One turning vector, and how many steps it has turned
The counts run from 0 to 401.
[  1  10  -3 -24  -9  34 -19   5   2 -28  -2  11  33  10  -6  -2  -3  -9
   5  -1   1  11 -13  12   0  19  -5  -4 -37 -10   0   1   2  20 -11] => 173
[ 44 -13 -14  16  -7  17 -21   8  14 -16  -1   3  -5   6  34 -14   7   1
   1  -8   0  17  -4  29  -3  -3   7  -3  -8 -14   3  20 -20   3  -8] => 119
[ -4   6  12 -34 -15  22  10  -5 -17 -35 -12   8   7 -19  -1 -14  10  11
  13  11  16 -12   2   7  19  -8   7  -2   4 -11   3  13  23  -5 -13] => 28
[ 13 -15   3  -3  14  28  13   6   8 -14 -29   0  19  -9  25 -14   2   1
  14  -5  -6  -6  15  18  19 -10  18   5   4 -25  12  12   2  -3  -3] => 300
[ 14  -4  11  -3  24  19  15  24  16  16  -9  -3  20 -12  19 -14   8  14
  10  -9 -39   2  -4   8  17 -13  -9   0   5   9  13   8   7 -16   2] => 122
[ -9   0   6  -8 -16  -4 -10   4   6 -10  11  -4  12 -16  10  -2  25   8
  12 -26   3  18 -18   7  24 -14 -12  -3 -18  11  28  19  17   2 -11] => 169
[-12  -5  14 -20   7   8  -7  17  11  12 -16 -15  33   7  11 -12   8  -1
   7 -15 -10 -18   9  27   3  18 -17   7 -12 -12  12   0  -4  -5  30] => 322
[-13 -13  -2  -3  16   0 -14   6  42  17 -37 -23  28 -14  17  -1  16   8
  -6 -10 -10  -2   2  28  15  -7   1  -1  -5 -12  -6  -5 -10  -3  10] => 316
[ 33   5  16   1  -2   8  -3   0  -4  -4 -20  -9  13   4  25 -23   2  17
  16 -21  -2  13 -10 -14  36 -11 -21 -10   0  -4  15   9  15  -8   8] => 302
[ 23  10  13  -5  -7  10 -28 -12   6 -18 -26   0  19  23  20 -15  -2   4
   5 -15   0   4 -16   2   3  15 -15 -13  -7  -8  -2  13   3   9  26] => 313
[-11   4  23 -32  -1  23  11   6  10  -6  -7 -11  20 -12   3  -6  18  13
  14  -3 -29   8 -16  13  23  10 -18  17   0   6   3  -2  14 -23  13] => 340
[ 33 -10   7  11   4  12   4  25   7 -15 -14  -4  -2  -1  15  -5  -7  14
  13  -4  -8  19 -21  16  17  29 -22  -6 -11   5  -4  14  14 -17  -7] => 124
[  7   0 -11 -19 -31  -6  -9  13  -1 -20  12  -3  -6 -15   3   1  10  -2
   0  22  20   0 -12  20 -10   8  14   0 -25 -10  -5  -7   5  15 -19] => 203
[ -1   2  -5 -34  -5  21  -9   9  18 -19  -8   6  18  19  22  23  24 -29
   2   2   1   7  11  13 -14  13   0   4 -15  -3  14 -11  -3  12   9] => 361
[  7  -1  -9 -19   0   9   8  30  12 -12  -3   1 -10  -7  -1   1 -13   7
   5  28  10 -27  16  11  -9 -23  27  -7 -14  -9  -1 -11  25   8 -10] => 233
[-19 -10   0 -25  -8  22 -21 -10  21  -1  -2  -1  12 -14   8 -16  30  14
  -6  -9 -27   0 -13  31   7 -11 -11  13  -7  -6   2   0  13  -5   2] => 346
[-21 -15  -7 -10  -6  17 -21   1  13 -20   0  -6  -2 -24   8 -10  25  13
   0 -13 -14   2 -12  32  21  10 -13  13 -17   1   5   9  15 -18  -9] => 347
[ -2  -4   1 -19  -6  37 -17 -11  16 -25  -2   6  29 -15   1   3   8  -8
  -5 -11 -10   4  -5  21  13 -14  16   1 -15  -2   7  17   6  15 -17] => 167
[ -9  11   1 -23  -5  14   1  22  37 -15  -1  -8   1  -6   5  30  17  -9
   3  30  -6   3   0  31  -5   6  20  -2 -14  -2  -5 -18   8   0  -4] => 372
[ -4   4   3 -31  -1  13 -15   1   8  -7  15  -7   2   5   6  -4  20   8
  15  -6 -19   5 -14  -4  26 -16 -29  10 -15  14  23  -7  42  10   3] => 357
[ 19   8  -5 -16 -22   7  -4  22  -6 -27   0  21 -13  11  11   5 -13   1
   8   7   6  16  -9  -1   0  12 -15 -13 -24  19  -6   4  27   1 -11] => 397
[  9  -6   8 -14  -4  25 -12  -8  -2 -37  -7  -3  12  -5  14 -19  12   1
  20  -4   4 -11  -9  33  20  11  -8  10  -3  -3  11  16  -3  -9  16] => 330
[ 12  10  16  -8  -2  11  16  35  -6   2 -23   3   4  -5   1 -18 -22  25
   3   2 -15 -11   8 -10  -8   9   2 -15 -12  -2 -17 -19  14 -23  -6] => 256
[  0   5  -8 -38   4   7 -24   1  21  -7   4   3   2  10   9   8  36   0
  -2  14 -11  12 -13   5  11 -24 -27   4  -7   6   5 -16   4   1  -3] => 363
[-17   1   2 -24 -15  13 -16   9  -3 -19  21   1  -7 -13 -13  -8  -1  19
 -10  11   1 -13 -19  32  -5   6  -3   2 -15   2  -7  13  23  14  -5] => 196
[ 16  -7  -7  10  10   5  -3  26  31  -4   8 -20   9 -11   6  16   4   5
  10  12   6   5  -9  42  16  11  10  -1 -11 -16  15  12  -1  27   0] => 148
[  0  16   8 -30 -10  10 -14   4  10  -1  -3  -8  25  18   3 -13   7  -6
   4  -9 -28  13 -17  -3  -5   4 -18  15 -26   0   9 -15  18  14  13] => 351
[ 24  -9   6   3   5   2  -4  24  22  31   7 -15  -2  -8  20 -17  -2  18
   6  -1 -22  -6   1  22 -13 -13  13   4  -3 -10   4  -7 -13   7  16] => 110
[-20   4   5 -45 -15  -1   5   5 -15  -8  16  17   8 -11   6 -16  21   8
  -3   4 -11 -10  -1   3  -1 -29  -1   8   1   4  17   4  15   4  -8] => 206
[  5   1  19 -26 -11   5  11  -2   6 -11 -16  13   0   6  35 -21   9   9
   6   3 -12 -12  16  -5 -13 -22   9  -1  21  -4  10   0  19 -15  22] => 66
[ 39  18  20   3  -2  21  -1   7   4   0 -24 -15  22   5  18  -9  -8   0
  18  -8   4   6  -6 -15   9  -4   9 -13 -11 -21   4 -12   0  -2   8] => 295
[ 15 -19  -3   3   4   3   4   6  18   6 -18   0  17 -18  24 -21   7  11
  -1  -3  -5  -2  15  29   8   1  19   5   2 -29  10  17 -12   1  -9] => 299
[-12  -8  -9 -18  -6 -14   5  35  21   9  -6 -11 -11 -20   5   6  -1  16
  -3  21  16 -21  21  10  -4 -14  12 -13 -18  -9  -7 -16  15  -7 -20] => 232
[-13  -1   3 -46   3   6 -11   7 -12  -1 -22   4   9   4  -1 -22   1  12
   1   7   0 -26  14   6 -10  -2 -16  -8  -7 -10  -7 -24   3 -16   7] => 50
[  7 -13  -3   5  16  21 -22  15  28   1  -9   2   9 -24  13 -13  10  17
 -13 -11 -19   7 -15  22  14  -7 -16 -11  -7   2  -9  11  -2 -18  -9] => 129
[ 19  10  13  -2   4  14  -2  19  17   9 -10  -2  26  16  17  -9  -8   9
   6 -25 -26   9  -5  -4   7   1 -15  -4 -14   7  18  15  17  18  19] => 133
[-15  19   4 -21 -31  -4 -18  10  15 -21  -8  -2   5  -1  12  34  24 -17
   2   6  30  10  -6   3  -1   4   2 -15 -11  12  -4  -2   4  -1  -1] => 192
